Each path below is one point turned by a fixed rotation once a step. After each direction that follows a path, write how fast that rotation turns it, in degrees per step (0 if it stays still).
Each turn is a multiple of 5 degrees from 10 to 175, or 0.
Each row of a path follows its step; steps can be skipped.
Rotation 1:
step 11: [ 11 -36  -3   4  14  11 -12   2  -2  -3  -4  -5   9 -16  15  25  21  -6
  13   0  -6   5 -41  -3  -9  43  36 -21 -18 -15  -6   5 -10  -9 -29 -15
 -12  25 -25  -7 -14  31  -1  -4  17 -23  33 -12 -11  23  20 -21  -2 -17
  -4]
step 26: [-28 -19 -12   7  16  27   9 -23  -7  28 -20  20  13  -1  30 -15  -8  33
  12 -25  13   2 -34 -10  -6  23  -4  20  21 -22  -4 -11  -8 -28  30   8
  19  -6 -30   6  19  10  -7  10   2  20   1  25  -3 -14  13 -16   7 -26
  14]
step 27: [-27 -34 -24  24  21 -19 -30  10  35  -6 -11   5  -8  -2  29  -5   2  -4
  18 -16  -1  26 -27  -9  -6 -22  22 -12 -33  -2  -2 -11 -24  20  -6 -18
  20  20  -1  -6   3   2   9   5  30  -6  17  34  -2   8  13  16  23   2
  18]
step 30: [ 13  -5  -6  -9   5  23 -13  -8   1 -30  -2  22  -6  14  -1  10  -2  22
  -8  19   8  34 -34  19 -31  41   3 -23  -9  23   2 -13  11  16  27   2
 -26  18 -35   6 -23  15  -4  -3  15  23  -6  21  -3  17 -20   8  31   0
   2]
step 31: [ 14 -25   3  38  24  33 -21 -29 -19   9 -21   1  32 -34  -5 -11 -13 -24
  32 -17   4  -5  -9 -10  -3  11  15   1 -28 -17 -21  17  14   9  16  11
  -8 -24 -10 -18 -25  14   6  11   2  36   2   1   5  21  -7  -3  14  -2
   8]
step 32: [  0 -21   6  26  27  54  -1 -11   7   1   7   4 -38   7  33 -20  23   9
  -6 -31  11 -18  11 -16 -30  18 -10  -7   9 -17   9 -23  -8   0  23 -14
  -3  -4  10   2   5   6 -10  -1  22  -3  11  14   7   2  25  16  22 -23
  33]
step 34: [-16 -38  -6   3  14  32   2  -6 -11   7   3  25  20  12  24  21  17  30
  22  27   9 -28 -19  -8  13  15   2   1 -45   1  17  16   4  -1   3   8
   3  16  -9  43  -2  -9   2   3 -20   8  -2  11 -13 -14  23 -28   2 -32
   8]
step 42: [-17 -12  -1  13 -12  35 -13 -10 -12 -12 -19   4  18  -2  13  36  18  -6
  31  10   6  12 -37 -19  -2  23  -7 -32  -2 -13 -16  -1 -25  -1   5  15
 -19   2 -15   2  -9  14   8  21  -6  21  -3  -8  40   4  24 -44  24  -7
   6]
step 43: [ -9 -33 -18  19  38  32 -22  13 -14   8  12  30   9  -6   5  -5  -2  -1
  -4 -16  15  13 -14 -11 -10  -2   6  29 -26 -11  -5   1  -1   0  -1  20
  29  -9  12  49  12   1 -10  -1 -18   6   3  19  26  10  16  12   5 -23
  43]
Directions:
[  3 -11  -3   3  -5  -3  11   4   0  -3  -1   6   1   7  -7   4  -1  -1
  -5  -9  -1   3   8   1   5  -1  -5   3   8   3   7  -3   2  -7   0  -2
  -4  -4 -10   4  -4   9  -6   2   3  -2   4   4  -5   1   3  -2  -2  -4
  -6] -> 95
[  6  -1  -3   0  -7   1  -7 -12  -2  -1   6   0   5  -1  -3   7 -10   3
   6 -11  -6  -7  -3  -1   0  -4  -1   8  -1   0   1  -6   0   0  -6   5
   3  -4  -5  -2   2  -1   8   5  -1  -1   1   7   8  -6  -8   0  -7   4
   2] -> 155
[ -7   4  -3   2  -4  -5  -8  -6  -1   0  -1   5   7  -4  -2   5   0   1
  -1  -4   3   2   3   3  -2  -9  -2 -10   2   1   7   1  -7   4   1  -8
 -13   2  -5   7  -4  -4   7  -1  -2   1  -5  -1  -1   7   3   0   6  11
  -2] -> 125
[ -7   6   1   4   0  -6  -1   0  -1   4  -7   0   1   3   3  12   4   1
  -2  -2  -2   2  -3   7   2  -1   1  -3  -7  -5  -7   1  -7 -12   2   5
   8  -1   0  11   5   1   6   2   4  -8   6   2   3  -3   8  -1  -3  -6
   0] -> 45
[-4 -1 -6 -7 -4  4  2  8  9  3  2 -7  0  0  2  1  6  0  0 -5  7  2 -3  8
  0  3 -2 -9  8 -5 -4 -5 -1  3  1  3 -6 10 -6 -8  4  1  1  7  3  1  0  7
  7 -6  1  8 -6  5 -3] -> 120
[  4   4  -2  -3   4   4   1  -7   9  -1   1   9   7   3  -1  -7   2   3
  -5  -4  -4   5   4   5   3   0   6   3  10   0 -10   7   2   4   1   9
  -3  -2  -2   3  -2  -4   2 -10  -6  -6  -5   5   1  -7   4   3   5  -5
   4] -> 175
